0: [148 127  78  99 149  95  84  61 165 144 133 166 127 124 153 154 142  98
 119  74 205 207 153  75]
1: [120 127 128 111 115 130  96 135 106 145 112 124 107 120 144 137 136 119
 132 151 154 140 213 140]
2: [160 153 138 139 160 105 108  94 104  77 167 133 125 110 166 178  93  84
 146 161  69  48 106  82]
3: [141 142 151 124 138 122 126 129 129 110 146 118 140 142 128 130 105 101
 114 153  66  56 179  78]
4: [144 129 150 143 152 121 141 135 158 105 143 118 143 124 122 121 100 108
  99 120  68  63  74 100]
5: [133 121 135 125 133 124 137 111 122 118 148 123 130 148 138 123 101 130
 135 141 109 121 112 151]
6: [149 112 123 104  86 102 113 120 118 201 144 161  90 109 122 152 143 144
 163 132 252 246 188 167]
7: [145 130  85 127 152 123  98  95 153 142 112 156 118 121 137 158 145 113
 140  73 188 204 177  86]
8: [138 134 148 152 126 117 124 117 126 118 136 138 141 124 184 124 113 110
 117 161  61  62 127  84]
9: [ 98 133 143 109  96 138 131 165  87 153 115 105 119 124 127 105 130 156
 152 173 168 153 149 219]
10: [116 123 170 142 136 130 190 152 117  79 149 117 154 165 145  94  93 126
 115 157  16  15  30 126]
11: [123 122 188 154  40 170 171 153 111 109 123 112 150 143 129  80  57 188
 102 208  49  52  59 203]
12: [148 122  91 149 195 101  92  95 192 129 106 186 129 168 170 168 146  67
 113  73  97 133 195   0]
13: [112 123 132 107 113 139 118 142 106 130 109 125 123 122 144 141 135 127
 133 142 138 138 171 149]
14: [109 123 118  94 100 140  97 145  89 175 108 122 100 110 125 134 142 148
 155 144 234 214 205 212]
15: [130 123  85 106 134 132  95 116 117 166 112 143 100 120 133 149 153 129
 156  98 229 231 180 155]
16: [168 137 140 140 169  58  32 115 118 114 111 140 136 128 162 154 148  76
 111 100 105  75 168  42]
17: [130 132  99  97 124 127  83 129 101 160 114 136 110 124 127 147 156 122
 141 124 195 190 213 153]
18: [111 120  94 102 110 128 103 138  89 179 111 128 120 115 130 135 149 158
 162 123 226 213 220 211]
19: [139 128 101 138 142 126 103  72 148 121 173 177 161 140 166 151 160 122
  95 111  72  89 201  23]
20: [115 129 156 129 109 129 136 151 109 121 128 116 129 121 125 117 111 121
 128 182  95  86 158 157]
21: [125 131 123 117  99 175 151 158  97 176 106 102 139 130 119 120 128 169
 166 129 201 174  89 241]
22: [118 120 114 130 136 130 111 124 131 152 121 128 116 122 143 150 145 119
 126 122 157 158 173 123]
23: [144 129 127 139 155 121 114 112 146 115 126 138 129 136 153 144 131  93
 107 127  80  85 183  55]
24: [163 129  90 142 185 117  93  71 183 107 136 172 123 142 155 172 144  71
 115  61 109 130 193   0]
25: [143 114 154 108 140 125 138 129 132  94 134 132 128 102 159 113 148 128
  99 108  89  52  98 132]
26: [128 138 130 106 141 124 101 134 122 130 113 132 119 126 149 144 142 106
 123 177 108 109 231  96]
27: [144 135 140 153 144 114 161 115 147  98 133 133 134 130 125 124 114 121
 116 125  77  84  75 100]
28: [158 130 126 138 160 114 157 107 171 111 142 115 151 140 109 143 127 126
 121  73  89 135  32  77]
29: [100 125 168 120  94 135 116 157 101 134 111 109 118 123 122 116 110 144
 137 187 119  97 176 195]
30: [140 130 153 139 125 121 141 136 131 106 137 120 142 134 136 120 116 117
 113 156  66  66 105 114]
31: [ 98 128 135 116 106 133 151 145 103 137 127 117 126 115 102 106 132 160
 153 138 161 151  51 226]
32: [100 131 165 112 103 126 114 160  94 129 130  95 129 137 139 132 137 129
 112 192 101  73 167 169]
33: [139 143  89 134 138 144 120 117 123 144 128 129 128 112 110 150 145 124
 148  92 195 191 116 128]
34: [141 131 100 147 146 120 138 110 159 124 130 157 137 122 122 134 133 129
 127  80 142 160  70  94]
35: [117 120  92 100 115 144 101 127 105 174 106 137  96 113 125 144 150 151
 163 110 246 242 176 192]
36: [115 137 101 153 130  85 141 101 156 104 143 123 132 129 142 114 149  73
 130  87  78  79  62  64]
37: [146 136 100 136 165 116 133 109 163 125 130 155 134 134 132 144 134 118
 129  58 151 172  80  78]
38: [145 127 116 131 152 118 131 116 148 124 132 139 131 133 130 127 127 124
 116 104 116 122 119  80]
39: [113 120 103 114 119 116 154 116 156 137 153 135 151 124  80 103 134 138
 145 116 147 214  33 150]
40: [134 138 131 124 132 127 107 125 122 122 135 128 125 137 143 138 123 110
 114 146 102  99 187 100]

[130 127 100 124 132 129 127 118 132 145 121 136 119 120 113 129 144 136
 144  89 191 193 101 151] 33 34 22
[115 132 135 135 125 133 140 146 122 127 131 115 127 124 125 114 114 143
 137 142 123 114 104 148] 5 20 13
[123 131 165 136 108 132 153 153 121 112 140 101 141 135 120 103 104 133
 120 171  62  58  88 149] 30 20 4
[121 122 121 109 125 131  97 128 112 148 112 132 108 123 143 140 140 116
 133 137 159 160 215 128] 1 22 17
[130 127 107 125 128 125 133 121 136 135 126 142 123 120 116 138 133 131
 146  91 173 180 103 133] 33 34 37
[118 127 132  94 134 138  97 111 116 131 116 137 113 103 150 144 127  84
 139 164 111 117 226  99] 26 40 1
[143 119  81 132 157 119  95  91 150 128 113 168 116 126 142 158 158 111
 126  74 182 199 167  81] 7 0 22
[124 126 128 116 120 136  98 135 107 155 121 126 105 121 144 140 139 121
 135 155 154 147 218 146] 1 13 22
[161 101 108 112 144 145 118 134 136 118 119 152 145 132 110 156  99 139
 138  76 176 189 132 129] 33 7 34
[126 132 131 139 126 133 160 134 118 132 127 127 133 127 111 112 121 141
 133 120 135 139  67 153] 5 31 34
[130 126 141 135 112 135 142 129 122 130 134 109 133 130 126 119 129 137
 142 139 113 110  98 150] 5 20 30
[ 90 113 169 138  81 143 164 176  84 131 136  98 135 118  98  74  94 171
 144 176 128 112  45 245] 31 9 11
[126 130  92 157 104 123 124 130 163 159 137 168  98 124 140 122 143 152
 147  61 183 190 120 142] 33 34 7
[149 135  96 132 131 123 104 126 133 127 133 138 123 119 127 160 138 122
 139  75 174 186 189  98] 7 22 33
[ 64  97 154 131 107 165 132 161  92 160 160 118 120  91  89  77  96 146
 143 194 130 115  48 255] 31 9 29
[114 119 158 113  92 143 113 147  95 148 126  98 109 128 131 116 127 133
 138 186 126 104 202 183] 29 32 20
[112 123 110 112 114 142 140 142 115 160 128 135 117 117 106 116 125 159
 151 107 225 215  92 215] 21 31 35
[146 153  68 141 134 155  86  90 164 131 139 161 126 102 132 162 132 123
 145  48 173 179 171 105] 7 33 0
[116 124 114 105 107 135 130 150 100 162 116 130 122 112 107 121 144 159
 157 114 220 216  90 209] 21 31 35
[128 137 179 156 117 131 169 146 132  80 146 113 150 128 118  91  93 132
 101 156  10   9  33 119] 10 4 30
[139 123  92 119 145 124 103 106 122 124 124 143 117  98  96 108 159 174
 150  95 183 189 113 162] 33 15 22
[137 119 160 118 122 126 125  95 144  93 133 122 135 134 130 140 164  90
 116 125 104  88 150 124] 40 25 30
[136 115 155 124 126 106  99 108 139 120 126 119 138 133 146 146 107 117
 140 144 135 128 181 113] 40 13 22
[118 128 135 119 113 133 127 138 113 135 128 121 124 122 120 123 127 137
 139 141 147 141 130 166] 13 5 9
[120 140 130 111 130 124 195  93 146  82 121 108 117 120 109 136 136 135
 169 129  76  39  69 116] 27 30 4
[124 125 131 106 108 130 105 143 105 139 117 120 114 125 139 136 139 122
 125 153 146 136 211 149] 1 13 22
[ 92 133 178 174 127 145 193 142 119 118 130  88 178 107 137 108  84 162
 105 133  11   0  18 125] 10 4 30
[138 123  99 148 152 130 119 117 156 130 135 125 133 133 137 172 136 106
 118 105 136 130 125  73] 38 34 37
[126 129 143 130 122 127 129 132 146 116 133 124 129 124 132 125 124 122
 116 137  95  89 117 117] 30 5 27
[127 119 133 130 107 122 138 138 115 131 129 124 138 135 119 116 121 135
 135 134 123 121 106 152] 5 13 20
[114 130 157 140 107 134 169 151 118 115 132 108 146 131  99  92 109 154
 130 148 104  97  20 189] 31 5 27
[113 133 111  85 126 149  83 119  97 155 109 125 113 118 144 156 142 104
 136 130 198 220 205 146] 17 15 14
[123 145 152 136 124 127 138 133 124 113 130 112 128 130 131 114 117 124
 119 157  74  66 130 119] 30 20 8
[120 126 134 128 120 132 140 143 122 126 130 119 129 124 122 115 118 132
 129 145 123 122 115 150] 5 20 13
[130 146  99 131 148 124 110 119 126 139 123 144 112 132 149 138 140 108
 117 122 152 153 197  90] 22 1 40
[144  81  96 156 173 127 125 100 170 110 104 125 127 142  87 161 147  99
  77 106 116 120 144  85] 38 23 34
[ 99 126 197 161 129 124 179 147 124  75 136 104 143 139 110 100 126 121
 105 174   0  23  35 127] 10 30 4
[168 142  93 134 172 113  92  84 178 103 127 162 128 139 165 159 145  80
 108  76 104 120 192   0] 24 12 19
[105 124 136 105 119 127 143 153 135 119 138 107 118 121 109 116 123 151
 137 119 160 156  67 185] 31 39 5
[100 123 138 105 107 132 111 153  62 152 131  98 116 115  99 111 141 155
 155 163 191 173 148 232] 9 14 21
[117 136 142 126 126 127 144 138 134 110 131 115 134 138 124 123 124 128
 113 151  80  71 116 111] 30 27 4
[125 141 146 111 116 123 175 164 101 116 154 100 132 139 114  80  92 147
 133 146  71  68  16 181] 10 30 5
[136 127 124 143 156 115 135 115 149 117 139 137 139 131 139 136 133 111
 106 105  90 100 109  68] 38 27 4
[111 125 137 103  81 145 124 174  78 146 128  75 123  98  90 114 157 116
 143 189 176 159 160 217] 9 29 13
[107 131 150 132 114 154 131 122 114  86 144 100 115 102 118 111 130 147
 113 157  59  60 115 116] 30 20 25
[152 165 105 148 153 115 118 107 151 105 125 118 119 134 136 163 161 102
 139  98  86 102 115  72] 38 23 36
[117 122 127 143 117 160 162 151  86 160 115  78 155 129  94 114 136 214
 132 142 187 171  93 242] 21 31 9
[159 133  68 171 158 117 129  68 169 142 143 145 131 148 115 122 124 138
 118 132 141 147  63  95] 34 37 38
[ 94 116 145  93  84 147 120 168  76 167 112  99 109 113 119 111 135 150
 154 183 185 164 169 243] 9 14 29
[136 132 130 142 134 135 143 115 118 130 114 130 141 122 115 144 108 117
 133 102 146 151  52 131] 34 5 37
[157  98 148  51 110 127 139 156  99  95 103  88 103 119 183 100 107  93
 169  62 110 129 164 122] 13 5 40
[ 91 154 219 122  93 179 166 204  87  75 132 101 169 163 106  92  72 141
 143 255  35   9  69 223] 11 10 20
[ 86 123 193 121  85 141 166 171  83 114 147  73 139 130 103  81 103 167
 140 193  78  49  66 226] 11 20 29
[131 134 116 159 164 107 156 125 147 110 134 130 154 134 122 132 120 129
 131  81  91 120  33  79] 28 27 34
[132 130  95 101 128 135  87 114 121 164 106 153 106 125 139 155 153 132
 144  94 228 239 206 137] 15 17 35
[117 120  97 102 113 149  89 126  96 170 106 145  96 110 129 144 152 145
 162 100 255 253 194 195] 35 15 18
[167 136 119 151 170 116 121  95 163  95 137 154 138 144 145 154 129  79
  97 111  45  64 153   5] 23 19 24
[107 130 153 137 105 133 175 151 116 118 138 110 147 122  96  92 109 161
 135 148 109  99  21 186] 31 5 27
[138 118  87 132 168  96  95 110 156 122  91 135 138 116 143 127 143 101
 127  93 191 196 197  88] 7 0 22
[163 126 107 126 136 137 109  96 162 129 145 152 133 113 134 140 131 125
  93 112 113 143 156  66] 38 23 40
[131 129 140 146 167 166 117 116 156  90 170 136 117 160 157 132 143 144
 103  96  98 126  97  73] 38 27 34
[124 119 137 130 120 113 170 140 104 122 126 114 155 125 108 105 123 146
 131 139 113 118  21 180] 31 5 27
[105 100 127 127 102 146 163 155 115 130 105  99 135  79  90  83 110 167
 111 160 144 128  38 229] 31 21 9
[107 118 188 143  90 147 173 182  99 121 144  85 152 132 117  78 103 136
 128 202  50  30  68 201] 11 10 20
[ 82 106 132 131  73 121 154 181  90 129 133  71 149 122 112 103 116 168
 143 169 144 128  58 233] 31 9 21
[100 132 167 124  94 142 161 164  97 125 133  92 138 126 104  87 115 161
 139 169 107  92  66 215] 31 20 29
[182 143 109 129 171 122  85 105 143  99 117 157 126 136 145 167 140  80
 107 118  88  91 184  17] 23 24 16
[126 130 118 123 124 130 133 125 143 117 122 128 137 113 114 118 109 136
 132  97 141 155  63 143] 34 39 5
[143 135 119 139 145 116 122 114 153 113 130 137 133 135 135 141 132 110
 118 109 104 116 140  67] 38 23 40
[107 126 139 115  94 140 143 155  96 148 119 111 118 114 107 101 121 163
 146 147 175 164  68 230] 31 21 9
[114 130 164 132 112 135 140 160  97 119 131 103 136 125 125 118 108 137
 120 180  91  73 129 162] 20 32 29
[127 134  97 112 152 137  91 116 111 173 110 140 104 113 135 155 147 141
 147  90 219 227 179 143] 15 35 17
[157 108 124 137 138  99  89  89 174 135 118 168 128 159 104 148 127 122
 101 155  64  73 171  57] 23 3 40
[157 131  77 142 172 121 132  84 174 116 130 169 131 123 123 154 145 116
 135  44 161 192  70  58] 37 34 7
[140 130 136 132 153 119 110 122 144 112 137 127 130 142 152 149 139  97
 105 135  81  87 187  63] 23 40 3
[146 122  94 143 168 141 128 118 130 132  97 132  95 152 185 132 155  87
 117  90 127 132 180  38] 23 38 12
[136 138 134 127 141 120 124 122 133 114 131 130 128 135 139 134 124 112
 117 134 102  97 150  99] 40 38 23
[135 133 113 119 137 121 127 126 143 139 132 141 119 123 138 141 152 121
 118 115 155 170 140 119] 22 33 38
[138 112  90 108 137 132  89 114 126 164 116 152 110 123 144 154 146 128
 139  89 226 222 201 133] 15 17 7
[122 132 147 145 115 130 166 142 119 115 135 121 146 128 100  90 113 156
 134 126 110 114  19 169] 31 5 27
[ 90 125 203 135  85 144 181 174  86 120 141  85 143 132 115  79  84 147
 125 218  34  11  67 215] 11 10 20
[116 128 139 124 115 128 144 137 114 126 131 118 128 131 123 111 116 141
 127 145 118 112 106 158] 5 20 13
[134 127  85 113 136 132  97 112 136 155 113 151 104 125 132 151 148 127
 146  80 221 230 175 135] 15 7 17
[124 132 133 120 128 127 114 134 121 128 124 134 128 133 138 133 123 115
 126 141 113 114 185 107] 40 13 26
[ 98 104 159  85  48 178 124 173  83 173  87 107 118  82  89 150 102 175
 170 155 158 138 156 222] 9 29 21
[124 120 111 106 145 149 104 138 145 139 101 145 112 124 118  91 145 145
 110 105 182 199  93 132] 33 34 22
[105 123 131  97  82 134 125 178  83 154 124 101 115 120 114 115 134 149
 140 161 186 172 155 224] 9 14 21
[123 124 119 118  59 166 140 164  52 147 116 105  83 109  66 136 127 167
 134 189 163 193 149 237] 9 21 14
